Each named turn below is shown by a few rows before and after it. Which turns, in which order, take the first row of each later pair to the second? The first pair is answered.
Rok (before => after):
[-10.1  -5.7 -14.2   5.7  -5.7  -0.5  -5.4  -4.2   5.6  -2.1   2.0 -11.6
  -3.1  -1.6  -1.8  10.5   1.2  -0.7  -7.2  -8.4  -7.5] => [  5.1  -4.4  -5.2  -2.6   2.5   8.2  -9.3   5.1 -10.4  -3.0  -4.9   1.0
   4.5   6.3 -10.4   9.7  -6.8  -4.7  -8.8 -11.6  -8.1]
[  8.7   8.2  -1.2 -12.3   4.7  -7.2   0.9   2.4  -2.3   3.6  -5.0   4.1
   7.8  12.6 -10.5 -11.8  -6.3  -1.1  15.8   3.3  11.1] => [ -2.9   4.8  -4.4  -9.0   6.9 -12.9  10.2  -8.5   7.7   5.6   4.6  -3.8
   7.8  10.3  -1.4 -10.2   5.8   4.5  10.7   8.9   9.9]
[ -3.9   2.4  -1.1   7.2 -14.0 -19.1 -13.5   6.0  -0.5  -7.9  15.2  13.8
  -2.6  -8.2  -3.7  -1.7  -2.7   1.8  -8.7  16.7  -0.8] => [  3.0   2.0   2.8   2.8  -8.6 -14.1 -15.3   7.6  -8.6  -9.1  12.7  19.1
  -0.8  -5.8  -6.5  -2.7  -7.1  -0.6  -9.7  15.5   0.3]
rize (before => after):
[ -8.2   8.5  -8.8  16.7  -5.1   1.7   2.9   5.4  -7.8  12.3  -9.1   6.3
  -6.0   8.1   1.4   6.3  -1.3   1.0   4.0   1.2 -15.7] => [ -4.6  10.4  -7.2  16.9  -4.1   4.6   0.3   7.2  -7.6  11.5  -8.9   8.7
  -6.0   9.5  -1.7   4.5  -0.3   0.3   6.2   0.0 -15.0]
[-26.0  -6.1  -5.6 -13.0  -3.7  -1.4   2.4 -10.3   8.9 -14.2   3.5 -11.9
  -6.4   3.9   3.1  36.9   5.0  -8.8  14.2   1.6  12.7] => [ -7.4   1.0 -12.6   0.1  -7.8   6.5  -2.3 -14.7  16.8  -6.6   7.9 -11.6
  -3.6   2.0  -7.6  36.0  17.3  -8.5  14.2   9.3  17.3]
[ -5.2 -10.2  -1.7  -2.1   9.4   7.5  11.2  -3.8   0.9   5.1  -0.3  -5.9
  -0.1   2.6  -1.0   6.5  -3.3  -2.7 -11.0   9.9 -10.0] => [ 8.2 -5.8 -3.2  4.6  6.9 11.5  6.5 -4.5  3.2  5.6  0.8 -3.7  4.2  0.2
 -8.8  5.8  1.2 -1.7 -9.9 11.6 -5.4]
damuk (before => after):
[  3.2   3.2  -0.6 -20.8 -20.9  -8.5   7.3  17.2   8.6   3.5 -19.0   3.9
 -17.4   0.2   8.6  10.3 -11.5  -7.3  12.7  -1.0 -10.4] => [  3.7   2.0   0.1 -22.0 -11.4  -2.0  16.8   9.0  11.9  -1.0 -11.6   3.1
 -13.2   6.3  14.7  24.3  -5.5  -5.4  13.1   8.4  -7.8]
[-12.1  -1.9 -20.0  -1.7 -15.8 -11.7 -10.7  -0.3  26.9   3.7  -2.9 -22.9
 -12.5  -2.9  11.0  17.9  14.8  -1.1  14.4  -1.5  -5.7] => [ -6.2   1.4 -20.6  -0.2 -21.3 -12.0 -19.7   7.1  25.6   1.9  -7.7 -19.4
 -13.7  -3.9   4.5  14.1  10.3  -4.1  18.5  -4.0  -4.0]
[ 20.1   8.9 -15.0  14.0 -12.8  14.3 -10.4   0.6   2.5  21.3  -9.8  -1.2
  -7.9  -4.3 -17.2 -13.7   1.0  -6.6 -15.3  -1.1  -7.5] => [ 28.2   4.2 -11.5  13.3   3.0  25.7   1.5  -9.0  10.0  11.7  -2.2  -1.5
  -0.1   4.3 -11.4  11.8  11.1  -4.8 -10.1  13.7  -1.3]
Now pairs of rows:
Each pair is two turns apart.
[ -0.8   1.1   8.1  -4.1   6.4  -8.9  -2.6   5.9 -11.3   4.4  -0.6  11.5
   0.2  -3.4  -2.7 -28.3   0.3   9.0  -9.5  -1.4  -3.0] => [ -0.9   5.6   3.5   0.1  -6.3 -10.3  -8.7  13.7  -9.0   5.1  -7.2   7.5
  -6.1  -7.4  -4.7 -25.5  -3.6   2.5  -3.5  -6.8  -1.6]
Rok, Rok
[ -4.5   5.7   1.6  11.3   6.4 -15.0   6.4 -15.4  14.2  10.3  25.6  -5.4
   3.8  -5.1  -3.2 -14.8  22.5  18.3 -10.1   8.9  -6.0] => [ 11.0   2.9  -2.2   9.2   8.5   8.8   9.5 -13.7  21.4   2.0  15.3  -9.6
   7.8   6.7  -0.2  30.2  18.8   4.2   5.4  14.7   2.1]
Rok, damuk
[ 35.7   2.7   3.4   1.3  20.6  29.3   2.8 -14.6  -2.6   3.2 -18.0   1.5
  -9.3  17.7  -8.3   3.9   0.2  -9.8  15.2  -9.5   8.3] => [ 28.1   5.9  -0.5   2.3   6.7  19.1  -6.5  -4.3 -10.5  12.3 -25.3   1.2
 -18.7   8.6 -12.8 -17.9  -7.2 -10.8  10.7 -21.9   2.2]
damuk, damuk
[ 12.5  -4.3 -22.5 -21.2   3.6   7.8 -22.9   8.1 -18.6  30.1 -11.9  -3.8
  -5.4   3.8  -4.0 -15.6 -14.5 -18.4 -24.0 -21.0 -25.2] => [ -5.9  -2.7 -34.8  -9.7 -12.9  -2.7 -20.9   2.1  -0.5  32.9  -7.6 -20.4
 -14.5  -7.4   3.5 -10.4  -6.1 -19.0 -19.4 -19.5 -24.6]
Rok, Rok
[-17.1  -4.5 -19.0   1.8 -16.6  -7.6  -1.6   1.6  16.4  10.6  -5.2 -18.0
 -13.8  -5.8  12.8   1.5   5.3  -0.8  -9.3  -8.1 -13.5] => [ 33.1   0.3  -3.3  -0.7   9.2  12.1  -7.9   5.9  -6.4  10.4  -4.4  14.2
   9.9   8.7 -10.4  -8.4   8.1   7.0 -13.6  -1.4  -8.4]
rize, Rok
[ 4.6 -4.9 -9.4 15.4 -7.4 -0.6 -9.0 12.4  2.2  2.3  2.9 -8.7 -8.3 -6.9
 -6.7 -0.9 -6.3  6.1 -2.9 -4.7  8.2] => [14.9 -6.0 -7.4 10.7  4.5  8.0 -3.2  9.5  1.0 -2.4  3.7 -4.0 -4.5  1.1
 -7.5 11.6 -6.8  5.0 -0.7  1.4 12.7]
damuk, Rok
[-11.2   6.4 -10.0   0.1 -13.8  -7.9   4.0  -7.1 -12.5  14.3   4.0   6.4
  -5.6  -3.7   3.1  -7.3  -2.1   1.8  -6.9 -13.7   7.5] => [14.0  8.7 -6.1  7.1 -9.5  5.3  2.8 -8.8 -5.1  3.0  8.9 12.8  2.7  1.1
 -5.8 10.8  4.4  1.7  6.6 -1.6 19.4]
rize, damuk
[ -0.6  -3.9   0.9 -12.5 -12.7   2.4 -12.3  10.4  -8.8  -5.1 -10.0  -0.9
   4.1  -0.1 -19.6 -16.5 -24.5  -4.2  21.4 -10.7   1.5] => [-24.0  -5.0 -10.5  -1.5 -22.3 -10.5  -3.6  -2.9  12.0  -1.5   1.1 -19.5
  -4.1 -11.2  -7.6 -12.0  -7.5   1.7  20.2  -5.7   1.8]
Rok, Rok
[ 12.6  22.5 -10.0  25.2  -3.3  -4.3 -13.1   6.8  31.0   0.1  25.9   8.0
  -3.8 -24.4 -39.3 -29.9  10.5  16.5   5.2  11.7   1.2] => [ 28.6  21.9 -16.8  22.2 -13.2  12.8 -21.6  18.6  29.0  -2.6   8.6   8.5
  -7.8 -17.4 -45.2  -8.7  -4.8  -1.6  17.3   8.5   3.5]
damuk, Rok
[-17.9 -12.0  18.6 -26.8  18.1  -9.2   7.0  16.6 -19.9 -20.5  -1.2   8.0
   0.9   7.6  16.3   4.5 -19.1  -6.6   8.3  -9.0  -3.9] => [-18.6  -1.5 -15.6  16.6  -6.4  -8.8   9.5 -14.5  26.3   2.4  21.2 -21.9
  -6.9 -11.3  13.2  15.4  25.5   3.6  -1.1  10.0  -0.9]
Rok, rize
[  9.8  -3.4  14.0 -14.6  21.2  19.5  12.6  -5.5 -21.2   2.6   6.3   4.1
   6.5  16.9   5.4   7.6   6.9   6.9 -23.8  -6.3  -9.3] => [ 25.6   0.0  18.8 -10.5  16.9  25.2   1.5   4.1 -21.2  -8.0   2.9  10.3
   7.6  16.2  -4.7  10.1   4.2   2.5  -6.9  -5.7  -0.3]
damuk, damuk
[-27.8 -14.4  -3.9 -14.7  -7.6 -12.7  16.3 -11.0  -3.9  -8.2  -2.4  -1.6
 -10.6  -4.5  13.6  -1.4  10.8  10.7  14.5  -2.4  -9.4] => [ 22.9  -0.5  -7.9  10.1 -14.4   4.4  -4.2  -7.6  -1.4  -4.7  -1.7  12.0
  -1.2  -6.2 -19.7  -5.5  22.9   9.8  21.7   5.5   4.2]
rize, rize
[  8.0  -9.4   2.8  11.1  -4.5  -4.2   6.0   6.6  -4.1  -8.9   6.1   9.6
   5.0  -6.1 -11.0 -34.1   5.9  21.4 -12.7  -0.3  13.4] => [  5.2  -7.7  -8.0  22.0 -20.7  -2.8   2.9   8.4  16.4 -14.1   6.3  -4.5
  -4.3 -11.7  -9.3 -14.5  11.3  14.8   4.8   3.8  20.0]
damuk, Rok
[ 13.7   4.3  -0.9   0.1  -9.8  -6.6 -17.0   4.7   4.4   0.5  -9.7  11.0
  -4.7  -8.0  -9.7 -13.7  -3.4  -8.9   1.6  -3.6  -5.8] => [-15.4  -4.3  -5.2  -6.2  -6.9 -13.0  -4.8  -2.7   9.2   1.6  -7.3  -1.2
 -11.2  -9.0   7.5  -9.3  -3.2  -7.6  -5.8  -4.9 -14.7]
rize, rize
[-35.8   5.3   8.0   1.5  -0.6 -39.0   1.1   3.2  -0.4 -12.9  26.1  12.6
  -2.1 -15.3   7.3 -29.5   9.4  22.5   0.8  -7.4  -1.3] => [  9.5  17.0  -1.2  13.0 -21.6 -16.2 -28.8  27.1  -7.6  -7.4   0.9  20.7
  -2.4 -14.8 -26.5 -30.1  -5.5   1.9  12.9 -18.8   4.8]
rize, Rok
[  1.5   3.4  15.4  -3.5  19.8 -13.9   2.0 -14.3 -20.1  11.3  14.1  20.7
  12.2  -4.6  -6.8 -45.7   7.1  22.6 -24.8   0.2 -13.9] => [ 25.4  12.1   1.3  24.2 -11.9  -1.3 -12.4  -3.4  26.5 -19.9  15.2   3.1
   6.1  -8.3 -13.5  10.6  20.2   4.1  33.5  17.8  24.1]
Rok, damuk
